Each path below is one point turned by a fixed rotation once a step. After each direction that follows a path, write how fast that rotation turns it, in degrees a step (0 if it stays still).
Each turn is a multiple of 5 degrees from 10 to 175, or 0.
Each row of a path follows its step; steps can be skipped.
Rotation 1:
step 0: [ 34 -24  13  22 -33  14 -11  -3  16 -19   9  -3  -8   9  -6  -5   2  10
  -4 -18  -1  20  12  -2 -24  -1   1 -16  12  -9   8  13  -6   9 -20  21
 -19  -2  23  13  17   0 -18  -4  -7   4   3  15 -24  34   4  -6 -11 -31
 -27   2  -5  -3   2   6  10  13  11  41   2]
step 1: [  7  23 -14  -9  -1 -53  -7   6 -17  -2   3 -17 -15  -9  -8 -10   2 -11
  15  27  14   8 -10 -27  -1  13   2 -41 -26   2   3 -23   5  21   3 -14
   8   8 -21  24 -13  -8  -5  13  17 -32  -8  15 -10   1  11  18  -1   9
 -10   0  -5  -6 -13  11 -17   4  -3   8 -21]
step 4: [ 19 -18  17  35   7 -21   5   5  -8 -18  -7 -18   3  -9   3   0   4   9
   3 -21  34 -11 -11 -19  -8   2  15 -17  -1 -20 -12  10  -1   4   7 -19
  -3  20   2   2  -8 -14  -6  -6 -10 -46 -11 -12   0 -10 -37  -6   5 -28
 -15  28  -7  -8  24  -3  25   6 -13  12   9]
step 5: [  8  10 -14 -23  11 -45 -23  14 -26  -9 -27  13   8  13  20  -2  16   0
   5   1  -3  26  11  18 -22  -2 -11  10   6  23  19  14  23   6  -9   2
  -2  24  13  -5  17 -25  -1  22  -6  -8  11   2  22   2  20 -17 -18  16
  -3  -7 -14 -22  -9   4 -14  14  -4  -7 -25]
step 7: [-11 -31  35  24  -3 -18 -10  23 -23 -15   6   5   1   1  -3  13   0  -3
  -3 -11   7 -17 -28  11   1   0   1 -25   1  45  11  -7   4 -25  15  -5
   5  21  -4 -27  -9  18   7  -6  -7   6  15  17 -14  28 -13 -12   7   3
   5   6  24   2  10  10 -31   4   3   7   9]
step 10: [ 32 -12   3 -13  -5   9 -24  34 -14  -2  21  31  11 -36  27  -9  10   7
 -28   2  10   9 -17 -25  -6  10  -6   3  19  -7  -2   0  -9   4  -5  -5
   4   6   6  21  13  35 -15   5 -12   0  -3  26 -14  13  -2  25  -5 -10
  -5 -16   2  16   9  20 -16 -10  -3 -12  10]
step 11: [ -6 -16   9 -11  -4 -17   0 -13  18 -10   0  14 -17   3  24 -14 -25  -5
  36  16   7  23 -12  16   4   3  21 -21 -19  16   4 -26  19 -22  15 -10
  -1  -9  -9 -14 -14  -1 -11  -7   6 -26  26 -21  10  20  23   7  29 -19
  -7   2   5   0  17  25   5  -8  15   0  10]
step 14: [ -4  -3   6 -26  -5   6   6  47 -24 -19   9  26  -4  -3   8   7  -1  12
  21  15  31  15   0 -24   0  20  35   5  -2  11 -12   0  17 -17  -7 -21
  -8  -1  -2   5 -20   0   0   2 -16 -21  -8   8  11 -42  -9 -12   7   6
 -17 -14  13  13   5 -14  11  10  -9 -11   4]
step 18: [ 16  -9  32 -29 -12 -18   6  32  -8  13  30  21   1  -3 -12 -14   1   7
  10  25  -2  25  -6 -20 -22  -2  -1 -10  -9  13 -16 -13  -6  19 -10   4
 -15 -12 -23  18  19 -13  17  16  26  20 -10  21  -4  11  29   0  -4 -16
   0 -18  -3 -16  -2 -22   0  15  -9  -2  11]
Directions:
[ -4  -4   2  -1  -1   1  -1  -1   2  -3  -5   1   8  -1   5   8 -10  -3
   0   2  -2  -1   2  -2  -2  -1   0   1   0  -1   5  -5   3  -1  -3  -4
  -3  -1  -6  -1  -4   0   4  -5   3   5  -1   1  -1   7  -5  -5   0  -6
  -1  -3   7  -3   5   3   4 -11   0   4   5]
90
[  1  -3   1   4  -9  -2  -4  -2  -1  -3  -7   0  -1 -11   2  -2  -1  -3
  -1   2   0   0   1   3  -7   1  -6   5   3   5   0  -2  -7  -2  -3   3
  -7  -7  -1   2   6  -5  -6  -1  -3   1   1   2   3   1   7  -1   3  -1
   5  -3  -5   0  -2  -6  -2  -2   3  -3   1]
140
[ 1  1 -3  0 -1 -5  5  2 -5 -3  3 -1  0  0  6  0  3 -9 -5  1 -1  1 -2  3
 -3  1 -3  5 -8 -1  6  0  4  1 -1  7 -7  6  3  7 -7  6  1 -5 -2  3  1  5
  3 -3  2 -1  0  7 -5  0  8  4 -1 -3  1  2  1  0  0]
160
[-4  4 -5 -1  9  2  2  2  1 -2  4  4  0  1  0 -1 -5 -3  5 -5 -2 -2  5  5
  0  1 -6  7 -3  2  4 -3 -2  1  0  7 -6  0  0  1  7 -4 -1  1  8  3 -4  0
 -2 -1 -2 -1 -5 -4  6  1 -1 -2  0  9  4  9 -3 -4  2]
110
[  3   0   3  -4   1 -13   2   0   0   0   5   1   4   3   2  -5  -2  -1
   4  -1   1   0   0  11   6   0   5   3   1   2  -4  -3   4  10  -3  -5
  -4  -7   0  -1  -4  -4   3   3   0   1  -1  -5   5  -2   1  -1  -3   2
   1   0  -4  -4  -1  -5  -1  -6  -2  -1   2]
110
[-5  4  1  5  1 -5 -4 -7  1 -2 -3  1  3  5 -5  4  1 -3  0  1  9  7  1 -1
  3 -5  0  0 -2 -2 -2  0 -6  3 -1  6 -5  5  7 -4 -8  1 -4  1 -1 -1 -9  4
 -6  3  2 -1 -3  0  3 -3 -7  4  2  3 -3 -4 -4  2 -3]
10
[  2   5  -3   2  -2   1  -1  -2  -5   2   0   3   4   1   0   0   1  -6
   4  -5   0  -7  -1  -8  -2   1   0   3  -3   8  -3   7  -1   3  -5   2
   5  -6   4  -4  -1  -1  -2  -5   3 -13  -2  -3   7   0   2  -5  -2   2
  -1  -5   4   0   4   2   3  -1  -1   3   1]
35
Rotation 2:
step 3: [ 10  -3  -5  10  12 -32  -4  -2 -12  -7  29  -8 -17 -12  11  -5  -1  -2
   9  37   3  -2 -22 -13  -7 -22 -11  -3  11  25 -17 -10   9 -28  32 -25
  -9  -1  26   1 -33 -23 -19   9 -27  -7  17  -2  14  -5  20  15 -18  12
  -4  25 -12   4  -2 -10  -3  13   4  14 -16]
step 4: [-10 -18  24 -12  10  13   2 -27 -25  18 -26 -10 -20  -3   5  -5   2  -2
  11 -22 -17 -16  12  -1   7 -12  -3  -4  26  14 -13  -7  -4 -30  16  17
  -3 -20   8   4   9   1   6  -6 -13   0  15  15 -23 -29  17   6  -9  -5
 -16  37  -4  -6  -3  19 -35  33  -9  19  13]
step 7: [-11  23  11  12   2 -13  10 -28  10   2 -11   9 -25  11 -11  -9 -35  -6
  19 -12   1  13 -22  13  -2   3  -9 -23  23  15  -9   2 -23  10  -6 -16
   5   4  41  19   0   8  -1 -26 -20 -23  -8  11  -5 -10 -31 -31  -7  11
 -12  30  -7 -23  16   6 -16  -4   5   3  -3]
step 8: [  8  -2  10 -21  14  -9  -7 -23  -6  47  15  36  -2 -12 -18   9  -8 -11
   0 -11  -4 -19 -11   8   7   3 -31 -13 -18  38   4   1 -14 -13  18 -16
  15  -3  -5   5 -10 -21   6 -21  10 -10   0  -9  31 -15  12  -5 -17  25
  -4 -18  -7 -12  16 -28  -1  11  -6  10  13]
step 9: [-26  10  29   4  36  -7  15  10  -3  22   3 -48  -8   0 -17  -1  11  -4
  -9 -13  -1   2 -11   9   9 -30 -13 -14   4  19   2   2 -35 -15  -3  -8
  15  22  22  31  -9  -5 -22 -11  -8 -21  17  -3  -9  -4  -6   1   9  11
 -16  14  13  -8  23  -5   6  -1 -23 -20  -4]
step 12: [-15   7  10  10  18   3 -25 -15  -6  15  26 -14 -15  -2 -33  -6   7 -10
 -21   6  -3   1  -4   1  -3   7 -21   1   4   4  -6   8  25 -21  13  22
 -17  23  10  26  29   1  -1  -7   7  10 -16  26  -9 -18 -21 -15   0  38
   2   0  27 -28  -1  20 -10  -2  -9  22 -25]
step 13: [-14  19 -24  13  11   7 -17  30   0  17  -9  -1   2 -13 -18  10  -3 -12
  34   5   2 -17   3   8 -37  18  -5  15   8  -4   4  -9  -2   7   8  -6
  -8   3  -3  27  10 -17   9 -39  11 -22   1  30  14   3   9 -19  -4  13
 -20  18   0 -23 -17 -33   9  23 -23  -1   4]
step 16: [-14   6   6   4  17   5  11   1 -12  28  13  -9  20 -12   1   8  -3  16
 -28  19 -22   0  -5  -8 -21   1  16  28  20   8 -21 -26 -17 -12  17   3
  10 -20  13   1  18   1   6  -9   0   2   6  10   1 -25  11  13 -56  19
 -16  29  -2  14   1 -20   3   4 -14  15  -6]
step 19: [-22   9 -10 -13  13 -18   2 -22  15   8 -16   3   0 -19  11  27  -7 -11
 -11  27   5  16   5   7  17   0   4 -25  33  30 -19  16  -3   8   7  -7
 -15  14  16  -4  17  -3   3 -13 -17 -15 -12  37  26 -23 -10 -12  -8  16
  -4   6 -27   4 -10 -19   3  30  16  20  -1]
Directions:
[-2  1  0 -1  0 -3 -1 -3  2 -1 -4 -3  0 -4 -6 -5  2  1  0 -3 -7 -3  3 -1
  0 -5 -1 -5  3 -4  1 -1 -7  3  0  4  1  5 -4  0  2  3 -3  5 -4  4  1  2
 -2 -5 -7 -4  5  8  1  1  2  8 -3  5 -9  5  6 -8 -1]
140
[  1  -8   1   0  -2   2  -2  -3   1  -1   3  -1   2  -7   0   1   1  -1
   0   4   2  -5  -1  -4  -3   2   3   1   2   0   8  -4  -6   5   3   2
   4   3  -2 -10   1   2   1  -3  -4  -4  -7   0   5  -5  -4  -2  -1  -5
   0   2   3  -2   0 -15  -1  -2   4   3   1]
130
[ -1   2  -6   7   8   3  -4   2   7   3   5   2   6  -1 -12  -1   4   3
   0  -1   3  -4   8  -1   6   3   1   5  -1  -4   4  -1  -4   3   0  -1
  -4   2   1  -2  -1   2  -5  -1   7   1   3   1  -2   0  -4  -2  -4   5
  -2  -1   0  -5   1   3   3  -7  -7   1   4]
20
[-2 -1  1  4  3  0 -4 -3 -3 -3  6 -2  1  1  5  7 -7  6 -4 -2 -4  0  6 -3
  4  3 -3  1  3 -9  0 -3 -3  2 -3  6  1 -7  3  5  8 -2  1  7 -1 -2  0  3
 -2  7  4 -5  2 -1  6 -2  5 -3 -3 -3 -5 -1  2  6  0]
60
[  9   2   3   0   5   4   0   0   1 -10  -4   4   0   9  -2   1   4   2
   1  -2   3  -5  -7  -4   5  -3  -5  -1   5   4   1   1  -8  -5   3   1
   2   2  -1   0   5   0  -2   0   0  -4   2  -5   3   2  -2   4  -1   0
   5   1 -10  -7   0   1  -6   2   1   3   2]
20
Rotation 3:
step 1: [ 15 -15 -15  -8   2  26  -7  25  27 -28  -3  39  10  -9 -17   5  15 -14
  -9  35 -25  23   8  -2  -6   1 -22  12 -13 -13  11 -27  26   0 -22  -5
  16 -29  10  18   3 -24   1 -27 -19  -8  17  -2 -17  15  16  20  15  12
   6   1  18   0 -35   1 -13 -22  10  13 -23]
step 4: [-11  36 -14 -17  -1  -9   6  37  30  -3  -8  -6   3   1  -5  12 -13  -7
 -11  -3  -1  12   6  13  19  -5  -6  10   8 -14  -4   0   3 -16  -9  26
  39   1   7 -31 -10 -21  -3 -11  12   6 -22  55  24  -5  -5 -15 -21  -1
 -17  15  -4  -2  -1   9 -19  49  -7 -24 -21]
step 9: [ -1 -15 -29   5 -12 -12   0  13  30  -2 -16  12  -1  18 -22   7  -3  -7
   8 -14 -16 -11  -7  22 -16   3 -15  34  -5   0   3 -43  18 -18 -23  14
  -6  -1  13  -9  20 -25 -11 -12  21  20  -6 -25 -30  10  -3 -10   2  37
 -24 -35 -36 -10   0 -10  14  20  -4  -7  22]
step 12: [  5  18  23  -9  16 -13  -3  14  11  -8  21   5  45  16 -24  -5  36  -7
 -39 -13  28  17  30  29  -9 -15 -14   1  21  -2  50 -23  19   2 -18  -7
   9  -9  -1   0  -5 -14  14  19 -20 -10  -4  16  19  -3   3 -21 -29  15
   6   7   1  11  -9  22  10  -3  -1  -2   1]
step 13: [  0  -5  11  17   9  24  -6  19   9  -1  24   5  19 -14 -14   3  -2 -12
  21 -17   0 -28 -11 -16  -2  -3 -17 -23  10 -37  15 -14   9 -17 -10  -8
  -2 -21  14 -10  20 -18  13 -17 -38 -20 -22 -27   5  -7   3 -29  39  33
 -12  -4  -9 -37 -19   9  -8  29  12 -10 -17]
step 15: [-28 -19  -1 -11 -33   4 -13  15   0 -29   9  24  17   7  -7   0 -18  -8
  -3   9   8  18   3   6  -5   1 -25  42  23   9 -34  -8   6  27   3   9
  12  26  34 -30   3  11 -11  -6  -5   5 -10   5 -24   7 -13  -7 -18  -8
  -3  10 -37 -25  19  23   6   3  20  35 -12]
step 16: [-10  19  15   6   9 -19   4  12  10  22  23   2   9  22  13 -16   7 -59
 -17  21 -20 -16  19  28   9  -1 -40  -3  12  34 -29 -12  23  10 -15   7
   6   2 -13  22 -10  -1  14   2  11   4  -3  25   0  14  -3   4  11  27
 -10  11 -30  18  -6  10 -21  20  -5  11  -3]
step 17: [ 12  25  17 -10  40   0 -23  -1  34 -12  -2  11   2 -12  -9 -29  29 -32
   0  -5 -18   0  -1 -26 -16 -13   8  17 -40   2   6  -3  12 -26   2  14
   2   4  25 -16  23  -3  -6   1   4  -5 -14 -21  -2  29 -18   2 -15  21
   6  20 -15  -9 -36  -6 -31  20   0  -5  13]
step 19: [ 24 -11  -3 -27  -8  10 -32  22   7  -4  13  26  41 -21 -24  24  -9  -2
  14   7   9  -6  -7  17  43 -17  -6 -16  31 -13  -2  24  -1   7   1  -6
 -15 -20  25 -12   7  -9  19 -10 -13  17   7   6 -25  31 -13 -23  -5   0
 -26  -2 -10   4  -7  18 -13 -33  -6 -15 -12]
Directions:
[  2   3   3  -1  -2   0  -3   5   3   2   1  -1   5   0  -3  -3   0   4
  -3   6   4  -2  -3  -6   0  -3   3  -4  -5   3   6  -2   0  -5   8   5
  -4  -1   0   0   0   4   5   9   0   6   1   3   6   4  -7  -1   0   3
  -1   1   5   2   3   6   5   4  -2 -10  -4]
55
[ 3  2  2  3 -3 -2 -4 -4  1 -3  5  0 -7 -3  1  2 -8  0 -4  5  0 -1 -1 -2
 -5 -4 -4 -5 -2 -5 -3 -6 -2  2  0  2 12  0  4  0  3 -3 -5  1 -8 -1 -5 -7
  4  3  2  6 -2 -6  0 -2 -3  1  4  1  1  1  2 -5 -6]
155
[ 4 -6 -2  9 -2  6  3 -1  1 -8  0  1  0 -4  5  0 -1 -1 -1 -3 -2 -2 -2  1
 -6  1  1  5  5  0 -3 -1 -2  1 -1  0 -6 -4 -5  3  8 -1  2 -1 -5  5  3  5
  3 -1  0  4  2  5 -5  3  5 -2  2  8  5 -6  9  1 -4]
55
[  2 -17  -1  -2  -2   4   2   1   8  -2  -4   8  -1   2   3   2  -6  -2
   0   4   4   0   5  -3   5  -3   1  -2  -2   4   0   1   0  -3  -2  -3
  -3  -4   1  -5  -7   3  -6  -1   0   5   0  -4  -4  -3   4  -1   2  -4
  -1   1   1   5   3   1  -1   1  -2  -1  -3]
80
[ 2 -4 -1 -4 -2 -3  0 -5  5  1 -6 -2  3  1  1 -8  2 -6  0  3  6 -3 -2  0
 -1  0 -7  1 -5 -1 -4  3  1  3  6  7  6  0 -2 -3 -2  0  6  0  0  5 -2  3
  9  1 10  3 -1  0 -1  1  2  1 -2 -3  1  1  6  7  8]
65
[-11   2  -4   5   0   2  -3   2   7   1   4  -3   0  -2  -4  -1   1   6
   4   0   1   2   1  -9   0  -1  -1   0  -3  -3  -3  -4   1  -2  -4   2
  -2  -1  -8  -3   4   4   0   0   7  -2  -1  -7  -2   6   4  -2   6  -1
   0   5   2   4  -3  -6   5  -7   5  -2   2]
90
